0: [-0.02 -0.16 -0.3  -0.02 -0.15 -0.04  0.02 -0.17 -0.38 -0.31  0.35  3.09
  0.65  1.48 -0.3  -0.05 -0.32 -0.28  1.52  0.64 -0.16 -0.2  -0.17  0.14
  1.56  1.55]
1: [-0.02 -0.04 -0.25 -0.03  0.   -0.17  0.59 -0.04 -0.33 -0.12 -0.09  2.86
  3.18 -0.04 -0.08 -0.07 -0.14 -0.13  1.12  1.94 -0.12 -0.17 -0.17 -0.06
  1.31  2.36]
2: [ 0.01 -0.04 -0.31 -0.06 -0.04 -0.24  0.56 -0.05 -0.38 -0.13 -0.1   3.11
  4.24 -0.11 -0.1  -0.09 -0.16 -0.13  1.33  2.34 -0.08 -0.24 -0.19 -0.06
  1.55  2.99]
3: [ 0.01 -0.04 -0.46 -0.03 -0.08 -0.28 -0.02 -0.3  -0.61 -0.33 -0.09  2.04
  4.41  0.17  0.53 -0.1  -0.46 -0.2   0.99  2.04 -0.12 -0.29 -0.3  -0.07
  1.04  3.27]
4: [-0.04 -0.11 -0.08 -0.06 -0.1  -0.07 -0.02 -0.15 -0.22 -0.14 -0.02  1.13
 -0.12  2.4  -0.37 -0.1  -0.23 -0.11 -0.1   0.03 -0.14 -0.09  0.71  1.47
  0.92 -0.11]
5: [-0.04 -0.04 -0.26 -0.06 -0.01 -0.16  0.57 -0.01 -0.27 -0.09 -0.09  2.8
  2.5  -0.09 -0.13 -0.08 -0.14 -0.16  0.95  1.8  -0.13 -0.16 -0.11 -0.01
  1.26  1.99]
6: [-0.03  0.01 -0.09 -0.04 -0.03 -0.03  0.27 -0.08 -0.11 -0.04 -0.04  1.06
  1.28  0.23 -0.04 -0.08 -0.08 -0.05  0.49  0.65 -0.03 -0.09 -0.07 -0.02
  0.33  0.75]
7: [-0.04 -0.44 -0.08  1.56 -0.17 -0.16 -0.16 -0.37 -0.75 -0.49 -0.12 -0.04
 -0.23  5.65 -0.54 -0.11 -0.62 -0.06 -0.33  0.07 -0.36 -0.18  0.26  3.68
  0.17 -0.25]
8: [ 8.39 -0.69 -1.14  3.29 -0.33 -0.29 -0.8  -0.62 -1.09 -0.65  9.03 -0.7
  6.83 -0.04 -0.29  3.69  0.33 -0.05 -0.14  4.73  9.29  5.99 -0.82  6.91
  9.9   7.67]
9: [-0.01 -0.01 -0.06  0.    0.01  0.01  0.41 -0.04 -0.12 -0.05 -0.03  1.28
  0.26  0.72 -0.16 -0.08 -0.09 -0.07  0.23  0.48 -0.06 -0.07  0.    0.19
  0.51  0.37]
10: [ 0.16 -0.31 -0.13  1.13 -0.19 -0.11 -0.2  -0.27 -0.7  -0.45  0.09 -0.11
 -0.06  3.27 -0.34 -0.02 -0.44 -0.08 -0.24 -0.01 -0.23 -0.1  -0.03  2.22
  0.19  0.01]
11: [-0.03 -0.03 -0.33  0.34 -0.09 -0.21  0.4  -0.36 -0.59 -0.33 -0.14  0.76
  2.32  2.49  0.18 -0.07 -0.55 -0.16 -0.05  1.57 -0.17 -0.26 -0.21  0.66
  0.74  1.78]
12: [ 1.35 -0.33 -0.1   0.09 -0.2  -0.01 -0.19 -0.12 -0.29 -0.27  2.24 -0.04
 -0.11  1.46 -0.3   1.36 -0.19 -0.27  0.61  0.13  0.29  0.24 -0.13  1.38
  1.71  1.54]
13: [ 0.01 -0.43 -0.11  1.34 -0.23 -0.12 -0.27 -0.36 -0.79 -0.48  0.12 -0.05
 -0.21  4.46 -0.53 -0.13 -0.56 -0.12 -0.31 -0.06 -0.3  -0.08  0.63  3.18
  0.31 -0.15]
14: [-0.01 -0.18 -0.03  0.02 -0.06  0.02 -0.15 -0.18 -0.2  -0.15  0.55  0.12
 -0.16  2.38 -0.41 -0.14 -0.23 -0.1  -0.14 -0.02 -0.11 -0.05  0.42  1.71
  0.73 -0.12]
15: [-0.02 -0.12 -0.24 -0.09 -0.03 -0.06  0.7  -0.02 -0.28 -0.17 -0.03  3.48
  0.17  1.36 -0.31  0.03 -0.15 -0.25  0.71  0.8  -0.19 -0.12 -0.04  0.7
  1.76  0.89]
16: [-0.04 -0.03 -0.09  0.    0.06 -0.04  0.51 -0.02 -0.11 -0.09 -0.02  1.29
  0.52  0.59 -0.09 -0.06 -0.1  -0.06  0.33  0.49 -0.05 -0.04 -0.03  0.09
  0.51  0.49]
17: [-0.03  0.   -0.19 -0.04  0.   -0.1   0.71  0.   -0.22 -0.08 -0.09  2.55
  1.5   0.18 -0.2  -0.03 -0.09 -0.16  0.6   1.36 -0.11 -0.14 -0.05  0.06
  1.26  1.43]

[ 1.49 -0.29 -0.13  0.34 -0.18 -0.05 -0.16 -0.13 -0.3  -0.19  2.02 -0.12
 -0.03  0.83 -0.21  1.04 -0.11 -0.16  0.13  0.72  0.99  0.46 -0.13  1.37
  2.08  1.8 ] 12 14 9 16 6
[ 3.27 -0.35 -0.43  1.49 -0.19 -0.13 -0.38 -0.26 -0.56 -0.35  3.85 -0.25
  2.6   0.27 -0.24  1.89  0.   -0.13 -0.08  2.23  4.02  2.52 -0.36  2.88
  4.49  3.13] 12 11 3 1 5
[-0.03 -0.18 -0.16 -0.09 -0.07 -0.03  0.   -0.13 -0.3  -0.2   0.14  3.12
 -0.29  3.15 -0.59 -0.07 -0.28 -0.26  0.01 -0.01 -0.32 -0.12  0.89  1.88
  1.33 -0.1 ] 4 15 14 0 10
[-0.05 -0.13 -0.1  -0.08  0.01 -0.09  0.63 -0.14 -0.24 -0.11 -0.04  2.51
 -0.2   2.9  -0.53 -0.14 -0.26 -0.2  -0.06  0.04 -0.28 -0.11  1.    1.7
  1.14 -0.12] 4 14 15 9 10
[-0.03 -0.36 -0.11 -0.11 -0.11 -0.04 -0.02 -0.21 -0.4  -0.28  0.31  3.13
 -0.34  4.23 -0.81 -0.14 -0.39 -0.29 -0.13 -0.07 -0.35 -0.1   1.66  2.68
  1.66 -0.18] 4 13 14 10 15
[ 8.94 -0.55 -1.22  5.01 -0.36 -0.16 -0.83 -0.82 -1.1  -0.28  8.1  -0.82
  6.18  1.25 -0.24  1.92 -0.21  2.21 -0.2   4.59  7.45  5.37 -0.91  9.23
  9.44  8.88] 8 12 3 2 11
[-0.03 -0.11 -0.3  -0.07 -0.12 -0.08  0.12 -0.16 -0.44 -0.31  0.04  3.61
  1.54  0.97 -0.27 -0.07 -0.28 -0.25  1.91  1.1  -0.19 -0.23 -0.16  0.
  1.59  1.96] 0 17 5 15 1
[-0.01 -0.14 -0.05 -0.06 -0.02 -0.01  0.05 -0.12 -0.17 -0.09  0.09  1.69
 -0.21  2.46 -0.47 -0.11 -0.19 -0.15 -0.05  0.   -0.2  -0.08  0.99  1.56
  0.72 -0.13] 4 14 9 10 16
[ 7.58 -0.78 -0.7   3.15 -0.28 -0.32 -0.59 -0.41 -0.93 -0.64  7.4  -0.69
  4.29 -0.04 -0.29  2.76 -0.04 -0.17 -0.07  5.01  7.28  4.1  -0.67  4.35
  8.14  7.3 ] 8 12 3 2 1
[-0.05 -0.13 -0.23 -0.06 -0.06 -0.09  0.68 -0.02 -0.26 -0.18 -0.05  3.4
  0.02  1.44 -0.3   0.08 -0.21 -0.25  0.71  0.7  -0.18 -0.1  -0.04  0.76
  1.75  0.82] 15 0 17 9 16
[ 0.05 -0.01 -0.45 -0.02 -0.09 -0.28  0.01 -0.3  -0.62 -0.33 -0.08  1.95
  4.37  0.16  0.69 -0.1  -0.48 -0.2   1.12  1.95 -0.12 -0.29 -0.29 -0.08
  0.86  3.28] 3 2 1 5 17
[ 2.37 -0.39 -0.11  0.37 -0.24 -0.07 -0.25 -0.13 -0.39 -0.29  3.11 -0.14
 -0.05  1.01 -0.23  1.85 -0.1  -0.25  0.6   0.86  1.63  0.87 -0.24  1.71
  2.82  2.55] 12 14 0 9 16
[ 9.9  -1.1  -1.22  5.51 -0.42 -0.46 -0.94 -0.8  -1.46 -0.89  9.9  -1.12
  7.26 -0.09 -0.35  4.11 -0.09 -0.1  -0.12  7.09  9.9   7.42 -1.05  8.06
  9.9   9.9 ] 8 12 3 2 1
[ 0.   -0.23 -0.14 -0.06 -0.17  0.   -0.11 -0.2  -0.4  -0.32  0.75  2.68
 -0.3   3.35 -0.58 -0.06 -0.38 -0.25  0.02 -0.01 -0.28 -0.19  0.37  1.52
  1.54 -0.08] 4 14 15 0 10
[ 2.65 -0.37 -0.19  0.57 -0.22 -0.06 -0.26 -0.14 -0.38 -0.29  3.38 -0.16
  0.    0.92 -0.3   1.94 -0.09 -0.27  0.58  1.19  1.96  1.02 -0.26  1.88
  3.15  2.86] 12 14 0 9 16
[-0.02 -0.18 -0.11 -0.04 -0.08 -0.06 -0.04 -0.13 -0.25 -0.17  0.21  1.73
 -0.25  2.61 -0.49 -0.12 -0.28 -0.19 -0.07 -0.01 -0.23 -0.1   0.77  1.57
  0.8  -0.1 ] 4 14 10 9 16
[ 0.01 -0.17 -0.29 -0.01 -0.16 -0.08  0.09 -0.12 -0.43 -0.29  0.22  3.35
  0.87  1.4  -0.31 -0.02 -0.31 -0.26  1.66  0.8  -0.19 -0.23 -0.15  0.12
  1.62  1.66] 0 15 17 5 16
[-0.03 -0.22 -0.18 -0.02 -0.08  0.01 -0.06 -0.17 -0.38 -0.25  0.44  2.61
 -0.3   3.01 -0.56 -0.03 -0.34 -0.27  0.13 -0.04 -0.27 -0.06  0.6   1.76
  1.03 -0.12] 4 14 15 10 9
